Rotation paths and how fast each direction turns (degrees each step):
Each turn is a multiple of 5 degrees from 10 to 175, or 0.
Each row of a path follows its step; steps can be skipped.
Path 1:
step 0: [-13.1  -6.3   8.0 -20.1  -6.0  20.8  18.6  -3.2  -4.4  -7.1  21.3   1.9
 -35.5   5.6   0.3  15.0  -9.1  -6.2 -27.3  15.0  14.8   1.4 -15.7 -24.6
  32.8 -15.6  27.3 -20.5  -2.6 -21.5   4.7  10.1   5.2  15.1  -8.1  19.7
  -8.3  -8.0 -10.7  29.2 -15.9  -2.9  16.0   0.3  -3.9  -7.7   5.8 -23.9
 -11.4  20.9  21.3   7.0  12.9   3.2 -16.0   1.6  -2.6 -21.7  20.1 -12.9
  -2.8   6.4  30.4 -19.3   1.5  -2.8   7.9]
step 6: [  3.6   7.3 -12.5   4.9 -17.4   8.0 -10.2 -14.0   6.4   2.5  17.9   4.6
  -8.0  -0.2  -3.9 -49.2 -29.5  13.2   0.8   8.1   5.2  -3.6  -5.2   0.1
  -6.0  -4.3   5.3   0.6  -0.4  -7.2  33.9 -15.2   0.4  16.6  -2.2  -7.3
  13.0  -2.7  10.7 -11.2  16.5 -16.8   2.7  18.0   8.3 -25.2  -1.4 -17.5
 -35.5  -5.6  27.6  23.0  -6.7  17.1 -33.5  20.6   2.8  25.2  10.8  12.5
   3.0  -4.1   7.1  15.0  30.3  16.7  -2.2]
step 7: [  0.5 -10.4  -2.5  21.4   5.1 -26.0   0.1   6.9 -10.3 -13.0  -6.4   2.9
   6.7  -8.1 -16.2  -1.4  24.5  14.1 -16.5 -14.1  -7.4 -13.1  -5.7 -10.6
  16.4   4.5 -16.5  13.9  -8.2  -6.2 -10.1  -2.0 -34.7 -17.2 -23.2 -15.8
   4.2 -28.5  26.0  16.9 -18.4  34.4  -3.8  -0.5 -16.6   4.0  -7.1  -1.1
 -30.0   1.3   1.4  -2.8  -5.4  35.1  25.3   5.1  -0.8 -15.6  15.7 -11.2
   3.1  19.9  20.3   2.0  25.4  11.3 -15.4]
step 11: [-14.1 -21.8  10.3 -13.3  -5.4   1.6  13.7  15.1 -17.2  17.7  16.8  -7.7
 -12.8   8.7 -24.8  21.3   3.4  14.2 -12.7  -5.2  -1.6 -16.3 -14.1   0.5
  15.7 -13.4  -8.0 -13.2   9.3  -5.7 -26.1   7.7  -3.9  35.4 -27.3 -14.3
   6.4   8.3 -15.6   0.0   3.5  15.2 -21.8  18.9   3.3  -7.1  31.1 -21.4
  -2.5   4.4  16.3   2.6   4.9  15.1   6.9  17.1 -26.3  27.4  36.4  -1.8
 -14.4  -7.6  -4.8   7.8  20.1   8.8   1.1]
step 14: [ -1.3  14.4 -12.5 -25.5   8.5  20.3 -24.2  -9.0  -2.2 -25.9  25.1 -28.2
 -14.2  -0.9  -5.4 -11.8 -28.3  22.3 -14.6   1.3  -6.7 -15.2 -14.4 -19.7
  14.0  27.6  14.4 -24.9  -8.7   8.5 -10.6 -20.2 -38.2 -12.4   4.3  10.2
 -20.0  13.3   5.6   4.8   4.9   7.0  -2.5   6.4 -16.1   0.1   2.3 -30.4
   4.7   1.5  -6.0   0.3  -2.8  16.2   1.5 -16.5 -13.4  29.5  13.8  -1.5
 -21.5  -6.3 -12.7 -12.0  -3.1 -21.4   3.3]
step 21: [-14.4  -7.7   8.5   3.3   3.7  23.0  12.4  12.8  -4.1  -1.2  11.9  -1.1
 -20.3  -0.6 -10.3   5.5  11.0  14.7  -2.2  -9.2 -12.8  22.0   5.2 -31.2
   6.7   2.9   0.6   5.4 -34.6 -17.8   7.1   3.9   9.3  37.2 -21.0 -17.3
  -9.1 -33.3  22.7 -13.6 -15.9  16.1 -19.1   4.2   4.9 -21.7  -3.3  -4.1
  -2.9  -5.4 -19.8  34.0  22.3   8.7   1.9  17.2   5.0  16.3 -11.7 -23.8
   7.1   5.7  13.7 -20.9  -4.3 -12.0 -15.5]
step 25: [-29.8  -0.5   9.3  23.6 -16.4   0.9 -12.7  -6.9   6.6  -6.4  37.3 -11.8
  -8.2  23.7  10.9 -27.0  10.3  24.5  12.7   2.4 -13.0 -12.6 -11.7   4.6
  11.1  26.4  -7.5  -3.9 -21.9  -6.7   0.7   4.8  -0.8 -20.7 -23.0  -6.0
 -13.1  -5.0   5.4  -1.6  -9.3   3.8  -9.2  16.3  -6.2  -2.9  -2.3 -29.8
  -7.2  -1.3  14.7  17.0   1.6  36.1 -13.6   6.9 -23.9  -1.7  10.4   8.5
 -18.4 -13.5  31.1  23.9 -18.2   9.4  -6.5]
Directions:
[  8.1  -0.4  -0.9   1.1  -0.4   5.6   3.2  -2.0   4.2   2.2   0.8  -5.0
   2.4   2.4   7.1   6.0  -0.6  -1.8  -0.4   3.9  -0.5  -2.9   3.8   4.9
  -1.9   0.4  -3.3   4.4  -9.4  -4.1  -0.5   2.7  -2.3   4.0  -2.3   3.3
  -1.0  -4.3   4.7   2.4   2.3  -0.2  -5.5  -5.8  -1.5   6.1  -3.9   0.1
  -5.7  -3.3  -6.6   1.3 -10.8   3.6  -0.9   6.2   0.6  -5.3  -0.2  -4.5
   1.5  -2.3  -4.0  -2.2   1.2   4.1  -0.2]
125
[ 0.1  0.4 -0.3 -3.6  5.8  0.0 -0.7 -1.0  1.1  5.7 -0.1 -1.6 -5.1 -1.0
 -2.0  2.8  3.3 -3.4  1.2 -4.1  0.0 -1.2 -3.1  4.1 -0.8 -2.4 -3.5 -0.3
  3.7  0.9  6.0  0.6  0.2 10.4  4.3  1.8  0.6 -0.5 -3.2 -0.8  4.3 -1.7
  0.0 -8.7  2.4 -7.8 -6.2 -7.5  4.2  2.0  0.4 -1.7  0.2 12.1 -4.2 -0.7
 -1.9  2.6  2.6  1.8 -4.7  3.6  1.6 -8.5 -2.6 -2.0  6.0]
135
[  4.8   4.3   0.7   1.6   0.0   3.0   6.6  -7.7  -1.2 -11.7  -6.1  -1.1
  -2.5  -1.3  -7.2   5.6   4.8   1.3  -3.0  -3.2   3.4  -7.5   6.0   1.9
  -2.9   2.4   0.6   0.0   2.0   6.1  -7.9  -2.1  -0.7   3.8   3.6  -3.7
  -1.5   3.3  -0.8  -0.3  -0.2   4.4   4.4   4.9   1.3  -2.2  -0.9  -3.3
   4.9   2.0  -0.6  -1.3  -6.7   3.4   4.4   4.2   0.3   4.6  -0.6   0.4
   3.3  -4.5  -0.5   1.1  -1.7  -1.3  -3.9]
115
[ 4.6 -0.5  2.8  2.2  3.1 -5.1  1.5  3.7 -5.3  2.2  6.4 -0.3 -3.9  6.1
  6.9 -2.2  0.4 -2.3  4.0  2.3 -1.3  7.8  3.9  1.4 -3.9  8.5 -1.2 -1.4
  1.5  4.4 -9.2  3.8  2.5  2.0  4.4 -1.5  0.2  0.2 -2.9  6.7 -1.7  7.0
 -1.6  2.2  2.9 -2.1 -2.2  6.2 -5.0  0.3  0.2 -0.9  5.7  6.7  0.1  1.1
  0.4  0.2 -2.2  0.1  5.9  0.4  4.8 -6.7 -1.7 -1.5 -5.5]
80
[ 3.6 -1.1 -2.6  1.6  0.6  6.9 -1.4 -6.7 -1.6 -0.1 -4.8  4.9 -2.4  3.5
  3.3 -2.5  2.0  4.8 -4.1  0.5  1.5  8.2 -1.9 -2.1 -0.4  4.9 -1.7 -2.6
  0.0 -4.6 -0.5  1.6  1.8  3.2 -8.4  0.2  2.0  2.2 -1.8 -3.2 -9.0 -4.4
  1.2 -5.0  9.7 -0.5  4.9 -0.7  4.0  4.0  0.6 -9.5  3.0  0.6  2.7  8.7
 -1.6 -1.7 -1.0 -2.0 -2.1  0.5  2.7 -0.5  4.8  6.1  1.2]
170
[ 2.8 -3.9  6.8 -2.8 -2.3 -3.4 -0.4  5.9 -2.6 -3.4 -3.2 -0.2  3.4 -1.4
 -1.8  1.2 11.4  5.6  0.9  3.5  0.5 -4.1 -8.0  3.1 -3.4 -3.9 -3.8  4.7
  6.1 -5.3 -0.5 -4.1 -0.2 -3.7 -6.4  0.9  5.7  3.0 -0.6  0.0  3.2  2.7
 -7.3 -3.9  2.5  1.0  7.3  0.9 -1.0  2.7 -4.2  2.1  3.3  4.8  2.2  1.2
 -1.2  1.5 -2.4 -3.2  4.1  3.7 -3.6 -1.6 -6.5 -0.4 -4.7]
175
